In the data rows, zero lies at 4.5, halfway between 4 and 5.
Here are some numbered points:
[5 5 2 5 5 5 2 4 5 4 6 2 5 5 6 4 6 2 1 1 4 5 6 3 6 3 3 5 4 5 5 4 4 8 5 7 5 8 8 7 7 8 7 3 7 4 6 4] 0
[3 5 2 6 4 4 4 6 4 4 4 6 4 5 3 9 3 5 1 3 4 5 5 2 6 6 3 3 7 3 4 5 5 7 6 5 4 7 7 7 5 6 7 1 4 3 7 6] 1
[4 4 4 6 4 5 5 8 2 3 4 7 4 4 1 5 3 7 2 4 4 5 5 3 4 6 4 4 3 4 5 4 6 5 6 4 5 5 3 5 3 5 6 4 4 4 5 6] 2
[5 5 3 6 5 2 3 4 6 5 4 4 4 6 2 6 6 3 3 0 4 4 5 3 7 6 3 4 8 4 4 4 3 8 5 2 6 8 9 8 7 7 7 2 5 5 7 3] 3
[4 4 4 4 5 4 5 4 6 3 5 5 2 5 5 3 8 2 2 4 1 5 5 2 5 1 5 1 2 6 4 2 6 5 3 5 5 7 6 4 4 1 6 9 7 6 5 6] 4
[5 7 4 4 1 6 6 5 6 1 5 3 5 5 6 5 6 2 5 1 6 3 5 7 5 5 4 4 1 4 4 6 5 6 5 7 8 5 4 2 5 2 4 4 4 7 6 3] 5
[6 5 5 3 4 5 1 3 6 6 5 5 5 6 5 3 6 2 6 3 4 2 6 4 6 4 3 6 3 5 3 5 4 6 1 5 5 6 7 7 5 7 4 7 6 7 6 4] 6
[5 4 5 5 4 5 6 5 6 4 4 3 4 5 4 6 3 3 5 5 5 4 5 8 4 6 4 4 7 3 6 5 4 4 5 8 6 5 5 4 5 7 6 5 7 5 7 6] 7
[5 5 3 1 3 4 0 4 6 4 4 3 5 3 6 7 7 1 3 1 4 3 6 2 7 6 6 6 2 1 1 1 1 1 1 1 1 1 2 1 1 2 1 1 2 2 2 2] 8
[0 4 6 6 5 2 2 7 3 1 5 2 5 5 0 8 3 7 4 6 5 4 3 7 5 6 3 6 4 1 4 5 5 5 6 7 7 3 5 4 6 4 4 3 5 5 8 6] 9
[5 5 3 5 5 5 1 4 6 5 5 1 5 7 6 4 5 2 5 4 4 5 7 3 5 4 4 5 6 4 5 1 3 8 2 7 5 7 9 8 6 9 7 3 7 6 9 4] 10
[5 5 5 0 4 5 0 4 5 5 3 4 5 3 6 7 8 2 5 2 5 5 5 3 6 4 9 6 1 6 5 5 4 2 2 7 4 6 6 6 5 4 2 6 9 5 6 2] 11
[6 4 3 5 5 4 5 4 3 5 5 5 4 6 4 8 4 7 3 4 5 5 5 4 7 5 3 4 8 5 4 4 5 7 6 4 4 6 8 6 6 6 7 4 4 5 5 6] 12
[6 4 4 5 5 5 4 5 4 5 5 5 4 5 5 4 4 5 4 6 5 5 6 3 4 5 6 6 7 6 6 5 5 5 5 4 5 5 6 6 5 6 7 4 4 4 5 6] 13
[3 5 4 5 4 5 6 6 3 4 4 6 5 6 3 7 2 6 4 6 3 5 6 2 5 7 3 3 5 2 5 4 5 7 4 4 1 1 2 1 1 2 1 1 2 2 2 2] 14
[5 4 3 6 5 4 0 4 6 6 4 5 3 5 5 4 5 2 4 8 4 5 6 2 4 2 3 3 6 4 5 4 7 7 3 6 5 7 7 7 6 6 7 5 5 7 7 6] 15
[5 6 4 1 4 5 3 3 6 3 6 4 5 4 6 5 7 3 3 2 6 4 4 6 6 2 9 6 0 6 4 6 5 2 4 5 4 6 4 5 4 3 3 5 3 6 3 1] 16
[4 5 3 6 3 6 4 4 5 5 5 2 5 5 3 3 5 2 6 3 3 3 5 5 4 6 3 5 5 4 4 4 4 6 5 9 6 6 7 7 5 7 7 4 8 4 8 7] 17
[3 4 5 5 5 5 7 4 5 5 5 3 5 5 5 4 3 2 4 6 3 5 5 6 4 5 3 3 6 5 5 5 4 6 6 8 5 6 4 5 6 6 6 6 7 6 7 7] 18
[6 4 6 4 4 4 4 6 3 4 5 6 5 5 4 3 8 7 9 9 5 5 4 2 4 1 6 3 3 2 5 4 8 2 2 3 7 6 4 5 4 5 4 9 3 2 2 2] 19
[4 4 6 1 5 6 2 5 6 6 4 3 5 3 5 6 7 3 6 4 4 5 5 3 5 2 6 5 1 4 5 4 5 0 1 4 5 6 5 4 6 3 1 9 7 5 5 1] 20
[3 4 6 4 5 5 7 8 6 1 0 6 2 3 5 6 3 4 7 5 4 5 6 6 4 6 3 7 7 1 5 4 5 6 4 5 7 3 4 1 6 6 6 5 4 9 8 7] 21
[5 4 4 6 5 4 8 4 4 4 5 4 5 5 3 5 4 6 2 3 4 5 4 7 4 6 4 6 6 6 5 6 5 6 8 5 5 5 3 4 5 4 5 5 5 4 2 6] 22
[5 5 5 4 4 4 2 4 4 6 5 6 5 3 6 1 7 3 5 3 5 5 4 7 3 6 3 5 4 4 5 6 5 5 6 3 4 6 4 5 5 4 1 1 2 2 2 2] 23
[6 4 4 5 4 6 5 4 4 6 6 6 5 5 6 4 4 5 3 4 4 5 5 4 3 4 4 4 6 6 5 6 5 6 5 4 4 7 5 6 4 5 5 6 2 2 2 2] 24
[5 5 3 4 5 3 3 4 0 5 6 7 5 4 6 8 4 4 3 4 5 4 2 2 9 4 7 4 4 5 5 5 7 1 7 3 7 5 5 7 5 1 5 5 4 7 3 6] 25
[2 5 7 4 4 6 5 4 5 6 5 8 6 1 5 0 6 5 8 6 6 5 4 8 0 6 6 6 3 5 5 6 6 3 6 4 3 4 0 3 4 4 0 9 6 6 4 4] 26
Which point above is nearest to each new point, looking only along the 3 directions in which the numbered points spread most? Its number follows each.
[4 5 5 5 3 5 7 4 6 4 6 2 5 5 2 1 5 3 8 4 5 3 5 8 3 7 3 7 3 5 6 5 5 4 5 9 7 6 6 3 5 4 7 7 9 6 8 2] -> 18
[6 4 6 5 5 3 7 5 5 4 5 5 5 6 4 3 3 6 6 4 5 5 6 5 3 6 3 5 7 6 6 5 5 6 4 4 5 4 6 5 5 7 6 6 4 5 6 6] -> 7
[5 5 3 5 5 4 6 6 4 4 5 4 5 3 4 7 4 7 0 1 5 6 3 6 7 6 4 6 5 6 4 7 5 6 9 3 4 5 4 5 5 3 6 2 5 4 2 6] -> 2
[4 4 5 5 6 5 8 4 5 5 5 3 5 5 3 3 3 2 7 6 4 4 5 7 2 6 5 1 1 1 1 1 1 1 1 1 1 1 2 1 1 2 1 1 2 2 2 2] -> 23
[5 4 5 5 5 3 6 5 4 4 6 3 5 6 3 5 4 6 5 3 5 5 5 5 4 6 4 6 7 6 6 1 1 1 1 1 1 1 2 1 1 2 1 1 2 2 2 2] -> 14
[5 4 6 5 5 5 8 4 4 5 6 5 5 4 5 6 4 7 5 7 5 6 5 7 2 5 3 5 6 7 6 7 5 6 6 6 4 5 1 3 5 5 5 9 8 4 3 7] -> 21
[2 4 4 5 5 3 5 5 4 4 5 4 4 5 4 7 2 5 1 5 4 5 3 7 4 7 3 4 5 4 4 6 5 6 7 5 5 4 5 5 6 4 6 4 7 5 6 7] -> 9
[3 4 7 5 6 3 7 4 2 5 3 5 5 4 4 6 4 7 7 9 5 4 2 6 3 3 7 4 8 5 4 5 5 3 4 4 4 3 5 5 5 6 6 6 3 6 6 6] -> 21
[4 4 4 2 5 5 2 4 5 6 6 3 5 3 6 3 6 5 2 3 6 5 5 2 5 2 7 6 0 4 4 5 5 0 2 3 5 6 4 3 5 1 1 6 4 5 3 3] -> 16
[5 5 4 5 4 4 6 4 3 6 4 6 4 5 5 7 3 7 5 5 4 3 4 5 5 5 5 2 7 5 4 5 4 6 6 3 4 1 2 1 1 2 1 1 2 2 2 2] -> 14
[5 5 5 5 3 1 5 7 4 3 5 5 5 5 1 7 3 7 5 2 5 5 3 5 6 7 4 7 6 5 5 5 5 7 6 4 6 3 4 6 6 6 6 4 4 5 6 6] -> 9
[6 5 8 5 5 3 3 4 4 2 1 7 2 5 3 7 5 7 9 9 5 1 4 2 4 0 8 1 1 1 1 1 1 1 1 1 1 1 2 1 1 2 1 1 2 2 2 2] -> 23
[5 5 5 4 4 5 4 3 5 5 5 5 5 5 5 1 5 3 4 5 5 5 5 6 4 5 3 6 4 6 5 5 5 6 5 6 5 5 4 5 6 6 5 7 6 5 5 5] -> 5
[6 5 5 5 5 4 6 5 5 6 5 6 5 5 4 5 4 6 3 2 5 5 5 5 4 6 6 6 6 7 6 6 4 5 6 3 4 4 4 5 5 5 4 4 4 4 3 6] -> 24
[6 4 5 5 6 5 8 5 3 6 5 6 5 3 4 6 4 7 4 6 6 6 3 7 4 1 1 1 1 1 1 1 1 1 1 1 1 1 2 1 1 2 1 1 2 2 2 2] -> 14
[4 4 4 4 5 5 5 4 2 4 3 6 5 4 6 9 2 7 1 5 6 3 3 3 7 2 6 4 6 6 4 6 6 3 7 2 4 3 5 6 5 4 5 2 2 5 2 7] -> 2
[5 5 6 0 5 6 5 3 6 5 5 6 5 4 3 2 6 7 5 5 6 6 4 3 3 2 8 7 2 6 5 6 5 0 3 3 4 3 2 3 4 3 0 8 3 8 2 2] -> 19
